128 stands for zero in the data rows.
Here are some points:
[124 116 126 110  93 100 129 151 144 134 134 153 140 118 137 126 136 129
 149 167 122 134 142 101 102 143 144 120]
[134 122 137 125 131 133 114 113 116 151 137 123 151 108 142 150 129 132
 146 129 112  67 147  97 104 151 137 139]
[124 171 154  79 120 120 109 103 102 126 109 162  93 183 120 132 113 125
 134  89  83 143 145 113 137 105 166 145]
[118 124 109 159  93 121 125 137 131 115 125  97 146 195 137 171  19  99
 108  87 168 152 115  74 157  78 184  97]
[114 150 145 115 148 103  79 108 114 131 136 186 113 111 145 123 133 121
 127 114 123  82 104 127 127 159 109 119]
[ 55 116 131  77 160 175  60 121  96 102 111 179  72 169 128 173 102  85
 101  93 119 137 110  99 160 121 163 114]
[147 147 119 116 119 107 144 121 101 152 118 165 108 117 161 124 166 102
 138 174 151 137 171 147  85 112 106 146]
[128 128 142 117 148 146 152 139 115 129 123 119 160  77 123 101 155  94
 140 195 153  78 166 138  38 153 109 156]
[132 113 114  89 116 116 131 137 131  98 127 139 119 110 127 138 130  91
 152 130 108 138 156 138 117 118 120 154]
[ 91 141  88 161 139 146 117 122 150 126  89 151 127 103 165 128 129  79
 113 159 114 135 127 117 125 107 149 160]
[ 65 128  77 140 169 181 119 139 173 132  60  84 172 143 104 110  95 137
  95 105 128 144 120  97 132 154 196 124]
[127 141 137 142 116  92 123 156 115 143 124 130  99 136 124 138 131 142
 149 106 127 114 137 142 136 186 141 130]
[109 139 130 125 138 120 138 146 102 151 128 157 151 134 128 130 112 114
 145 157 116 132 158 155 123 135 144 111]
[160 154 108 121 104 106 125 131 127 130 136 145 136 117 134 112 111 117
 110 124 112 103 142 124  99 154 140 117]
[168 121 124 134 130 111 146 153 136 127 147  87 145 143 105 129 105  96
 115 107 113 118 100 115 125 134 164 121]
[146 146 139 142 108 135 158 140 147 125 137 129 142 135 138 154 120 132
 153 101  86 135 158  99 143 101 157 130]
[180 123 126 155 100 131 120 126 155 134 127 120 121 121 106 113 144 113
 135 163 112 149 156 153 112 130 152 123]
[139 125 140 128 118 104 127 160 148 146 134 122 100 134 131  72 164 140
 150 120 136 137  83 166 109 104  74 121]
[151  97 123 143 109 112 152 124 129 136 130 109 108 109  98 116 155 113
 173 179 156 134 165 127 111 154  93 122]
[140 143 166 162 151 100 165 148 154 140 137 103 155 100 150 146 137 121
 131 163 146 101 142 135  99 116 121 133]
[129 110 111 110 104 139 137 108 106 147 110 154 127 141 132 148 105 137
 138 125  88 138 145 124 142 133 135 123]
[157 102 171 141 137  93 160 114 125 125 151 131  95 134 119 144  87 141
 137 133 123 153 164 127  91 142 134 145]
[100 157 147 101 145 125 113 113  88 107 137 111 111 168 125 169  40 124
 104  59 158 156  61  83 180 102 189 135]
[141 135 109 128 112 115 150 116 129 136 137 125 144  76 135 100 136 148
  76 171 166  86 121 212 162 163 132  54]
[145  98 140 123 125  97 117 114 127 129 140 152 148 134 121 101 173  96
 130 128 112 115 143 127  76 114 145 133]
[148 110 127 121 109 133 155 137 152  98 122 126 147 115 113 138 134 117
 127 154 151 127 165 120  79 154 143 123]
[113 126 125 159 131 134 178 168 155 135 112 124 146  95 132 100 137 119
  98 176 118  77 123 152  98 127 109 131]
[148 125 123 145 134 106 153 117 155 118 128 112 148 168 109 145  51 108
 120  87 122 132  91 108 148 118 161 127]
[158 146 141 161 116 103 119 116 165 144 121  98 107 117 142 115 147 136
 139 129 103 128 166 136 134 143 124 121]
[ 79 117 108 117 114 163 143 122 130 115 110  98 132 139 133 151 130 153
 149 143 113 129 130 119 148 139 150 100]
[153 131 121 145 136 118 115 133 146 129 126 147 124  61 142  89 129 155
  79 150 175  80 119 169  85 143 106 129]
[133 119 136 117 149 135 133 120 135 111 138 158 106 102 121 132 159 150
 163 167 154 137 159 150  93 119  97 150]
[138 126 133 119 113 126 114 127 133 121 137 158 119 137 133 116 133 111
 115 150 113 158 131 138 112 136 123 122]
Then 26 other points, each followed by its number:
[142 137 144 127 141 155 113 131  93 132 136 122 159 119 158  91 164 109
 157 116 126 126 135 111 113 130 134 155] 0
[166 141 133 133 128 111 115 123 112 137 146 147 113 108 130 133 136 132
 117 148 123 131 159 132  97 115 131 129] 1
[110 109 158 120 134 149 110 124 131 100 154  91  92 124 127 147 114 132
 133 138 108 156 126 149 107 155 106 123] 2
[127 147 126 109 133 113 107 103  72 101 155 145 141  80 119  95 179 143
 177 152 149 144  83 130 127  97  80 144] 3
[163 132 122 124 115 123 127 130 155 137 140 105 137 101 114 122 101 156
  60 121 136 112 105 161 173 111 132 106] 4
[161 145 129 116 121  97 167 147 133 130 138 129 158 126 160 142 151 127
 126 147 106 154 134 103 109 128 108 125] 5
[126 107 136 106 124  99 127 107 107 119 124 163 146 107  99  72 143 128
 158 134 137 131  90 136 117  97  81 132] 6
[110 156 134 120 148  96 113 140 118 116 156 181  92 139 102  92 143 125
 175 113 115 162 113 131 163 109 134 112] 7
[161 117 137 139 130  75 147 116 154 133 132 139 141 108 145 124 135 141
 129 158 153 105 130 154 137 145 114 120] 8
[ 64 114 111 124 170 162 125 128 157  98 102  71 137 165 123 139  99 123
 126  98 138 155  96  89 132  93 154 137] 9
[ 60 124 116 127 143 142  75  92 117 130 114 151 125 161 133 135 132  95
 133  92 125 137 126  91 145 115 119 126] 10
[119  87 147 169 119 115 134 122 157 141 119 119 141 137 131 131 147 170
 170 115 130 151  69 122 146 128 104 156] 11
[133 122 104 122 104  87 103 130 127 123 167 143 101 135 113 145 130 136
 161 132 124 123 149 110 107 146 136 122] 12
[129 134 141 126 117 136 147 136 130 136 142 150 114  59 110  97 132  92
 185 204 151  79 145 157  37 147  82 167] 13
[138 142 134 147 106 120 118 147 116 127 143  67 160 145 116 188 129 146
 155 107  99 158 141 149 195 160 146 118] 14
[116 152 141 135 105 147 118 133 130 135 139 151 126 124 130  74 164 154
 154 105 155 123 103 108 151 115  71 132] 15
[154  99 147 129 121 141 120 136  93 161 150 130 138 122  95  60 203 192
 221 115 147 125  44 129 120 114  68 148] 16
[136 122 129 143 115 104 164 115 140 123 112 103 138 116 116  73 135 110
 117 142 130 122 149 139  80 134 139 157] 17
[ 92 140 131 105 127 116 124 100  84 135 112 197 100 131 125 181 147 135
 136 129 126 121 149 125 101 135 112 138] 18
[121 138  89 123  99 110 135 145  91 122 131 124 109  99 116  75 178 158
 177 111 135 107  69 120 122 139  74 146] 19
[127 114 140 110 147 109 126  87 127 135 102 170  97 129 141 128 141 140
 132 123 128  75 121 125  96 151 123 134] 20
[ 46 116 111 145 165 198 154 134 176 123  73  72 161 168 103 123  85 104
 147 108 128 152  97  76 151 104 177 108] 21
[101 117 120  99 135 107 130 109 125 125 117 125 137 171 130 151  78  85
 154  78 134 142 103  85 130  93 148 116] 22
[159 111 124 135 121 106 132 137 141 115 165 128 108 119 122 120 104 140
 142 164  97  89 178 110  90 137 132 135] 23
[171 155 102 137 107 139 133 166 176 134 137 112 132 113 141 120 148  95
 105 172 151  86 144 147 134 128 124  96] 24
[132 117  89 126 127 120 146 124 102 122 149 137 129 121 134 162 117 160
 126 135 122 140 114 125 125 126 126 121] 25
Which three of these numbered points are nearest to each point below, looking only along the 8 directions in which the first points spread most? Their numbers follow each, nearest first.
[156 108 135 142 128 113 150 119 133 150 139 121 143 194  97 179  27 109
 110  70 156 160  77 104 146  88 159 168] > 22 9 25
[ 19 152 128  83 150 168 105 113 112 126 126 145  93 133 129 118 157 107
 112 113  96 150 138 102 138 125 147 149] > 10 18 0
[155 156 126 144 120 120 135 115  86 123 151 152 164 100 106  72 174 137
 192 120 144 125  82 139 146 116  74 129] > 19 6 15
[149 131 137 144 136 131 137 145 100 114 144  84  98 113 140 162 126 167
  82 142 138  78 140 164 153 132  91 101] > 8 25 4
[135 113 117 130  81 134 115 114 102 132 138 142 132 123  98  89 183 133
 193 138 139 137  70 123 146 118  87 134] > 15 19 6
[120 123  91 168 101 135 160 157 138 149 140 121 120 124 101 109 123 113
 143 158 158  99 142 134  83 142 110 129] > 17 24 8
[156 122 136 123 104 108 141 141 164 134 152 114 138 113 144  88 134 150
  57 163 135 132 159 143 152 127 117  95] > 24 8 4
[160 129 159 131  88 103 109 134 118 141 148 128  76 134 160 119 141 106
 109 149 110 117 142 141 117 121 132 140] > 1 5 12
[179 143 134 165 115 130 156 136 127 107 133 120 137 187 126 184  95 171
 162 120 100 131 112 134 197 150 106  93] > 14 25 12
[170 125 112 125 112 142 130 134 118 125 125 170 143 116 133 137 147 118
 131 133 118 135 140 152  89 115 129 124] > 1 5 23
[148 128 135 136 117  87 157 128 149 140 145 104 132 115 120 136 159 123
 144 128  86 126 135  99 109 117 158 134] > 5 23 17
[121 129 134 127 133 157 139 132  97 113 117 148 178 149 142 123 114 164
 118 144 102 123 133 138 143 114 131 121] > 25 12 0
[124 133 122 154 109 117 141 111 130 126 136 101 146 142 132 128 111 123
 130 124 101 177 121 109 118 130 163 145] > 5 25 12
Here are 26 other points, each followed by its number:
[146 122 139 144 137 116  79 124 121 118 129 148  87  89 136 102 138 116
 123 134 122 129 156 147 106 139 151  93] 0
[113 166 146 106 128 136 106 128  94 135 173 138  95 101 121  99 155  91
 122 120 111 122 132 145 143 134 137 129] 1
[ 34 100  68 159 168 198 136  99 164  95  58  87 147 130 118 104 106  93
  86 139 127 116 182 125 141 142 136 148] 2
[107 120 126 140 142 135 125 139 116 106  88 122 121 114 140 124 158  85
 110 137 142 106 150 116  94 113 129 141] 3
[ 47 106  82 166 184 209 123 119 161 103  44  89 174 149 128 174  94 110
  68  83 104 145  94 106 131 115 133 143] 4
[136 131 124 123 118 111 126 156 109 154 130 145 127 107 122 105 137 123
  86 125 122 134 154 134 115 115 103 111] 5
[131 139 126 118 126 116 110 111 112 117 137 145 144 115 138 120 120 138
 168 148 121 120 157  97 123 103 113 147] 6
[135 130 112 115 142 148 109 128 119 135 112 138  99 136 147 146 145 128
 122  99 101 159 131 117 129 121 127 143] 7
[132 180 146 112 155 142 114 125 131 128 143 105 109  97 114  91 158 135
 155 129 112 111 170 142 106 109 111 122] 8
[146 114 129 119 119 124 175 132 126 142 142 122 107  86 164  77 113 167
  45 168 155  67 145 132 140 130 122  93] 9
[130 132 120 160 128 143 136 147 162 125 104  93 144 130 120 172 101 121
 117  90 162 154  92  97 120 112 157 130] 10
[134 132 131 128 125 122 140 150 126 126 124 134 134 129 124 130 136  96
 120 122 139 119 136 112 114 113 106 112] 11
[147 124 145 122 136 127 169 132 124 116 138 110 141  79 172 105 127 131
  98 124 166 102 137 185 152 133 146  98] 12
[154 120 124 122 118 148 136 142 154 126 152 132 141 133 128 120 146 103
 155 155 117 131 167 144  96 123 140 139] 13
[145 119 139 144 136 135 123 138 113 111 107 112 115 114 136 112 109 163
 101 136 144 117 126 145 143 147 111 116] 14
[168 140 165 146 138 121 107 142 141 123 163 119  98 135 122 138 132  94
 108  99  93 168 147 131 136  87 142 134] 15
[141 142 114 134 119 134 122 122 113 130 134 146  98 110 121 103 157 135
 156 129 126 131 106 129 125 109 106 114] 16
[ 97 148 132 100 146 147  73 129 115 140 139 136  91 136 102 132  98 100
 116  74 143 144  91  99 140 107 137 133] 17
[142 131 146 105 123 129 124 149 115 142 126 122 169 154 126 122 176 143
 118  91 130 157 113  99 126 120 107 163] 18
[145  83 163 106 128 112 126 121 125 145 147 148 133 137 101 115 138 110
 105 138 135 143 142 146 146 122 130 162] 19
[149 132 111 120 119 114 121 124 142 122 150 149 143 145 149 139 117 143
 102 149 121 133 147 117 119 122 140 114] 20
[180 104 133 145 112 101 144 117 152 143 134  97 131  92 198  79  80 201
  15 135 228 102 108 161 168 129 144  97] 21
[ 71 121 120 118 123 166 147 105 172 104  70  96 166 131 107 143 105 135
 112  73 130 113 123 129 175 141 161 133] 22
[152 144 129 123 123 101 126 124  91 137 116 135 138 116 119 130 118 126
 132 135 145 117 141 114  94 144 160 129] 23
[132 130 127 107 125 111 139 136 107 152 145 146 123 104 113  51 180 193
 249 121 165 154   0 149 166 127  58 171] 24
[155 131 123 166 134 135 112 151 143 128 145 131 144  85 117  73 137  93
 160 199 157 116 156 163  58 143  83 126] 25
The same question for these:
[164 147 162 153 136 155 139 117 147 133 144  82 150 161 105 165  64  97
  95  73 134 182  88  83 137 112 160 113] > 10 15 17
[ 31 112 113 122 150 196 115 101 153 106  66  78 172 127 157 126 152 108
 104 121 139 127 139 122 105 135 124 148] > 2 4 3
[140 141 140 123 115  95 120 151 142 155 135 127 173 149 140 139 104 126
 158 116 107 187  96 112 157 116 122 130] > 15 18 7
[163 103 164 117 140  96 108 156 111  94 117 146  78 118 145 131 134 100
 118  99 141 122 156 133 104 107 138 139] > 19 6 11
[107 114 133 113 132 154  84 137  89 138  91 146 122 151 138 136 101 127
 158  92 135 141  98 126 153  95 137 134] > 17 7 18
[ 90 158 125  31 150 153 101 109  86 148 125 178  98 149 152 118 109 101
 151 115 111 152  86 106 162 100 119 122] > 17 7 1
[152 149 112 129 141 156 155 146 148 131 123  68  76 112 143 109  95 145
  91 113 143  78 138 147 150 143 113 109] > 14 12 9
[ 62 149 106 111 147 139 121 132 131 112  85  98 141 128 131 147 140  88
 127 146 119 122 144 136 113 120  99 145] > 3 11 7
[147 124 148 143 106 146 143 156 151 119 146 111 104 107 117 150 113 161
  30 173 151  80 110 141 143 138 148 116] > 12 9 14
[144  94  93 170  84 130 158 128 133 104 140 124 158 154 167 123 113 161
 144 104  99 146  96 112 151 111 101 139] > 15 20 18
[145 113 145 130 123 111 129 132 139 130 157 144 154 139  85 118 149 170
 157 108 112 140  61 117 157 139  99 170] > 18 16 8
[ 98 149 121 103 159 127 100 122 124 118 133 131 146  95 137 128 136 120
 146 116  79  90 135 154  90 135 130 159] > 8 1 3
[129 117 114  93 133 114 111 125 142 136 148 123  87 138 144 105 175 129
 167 118 135 141  94 142 123 122  72 114] > 16 8 19
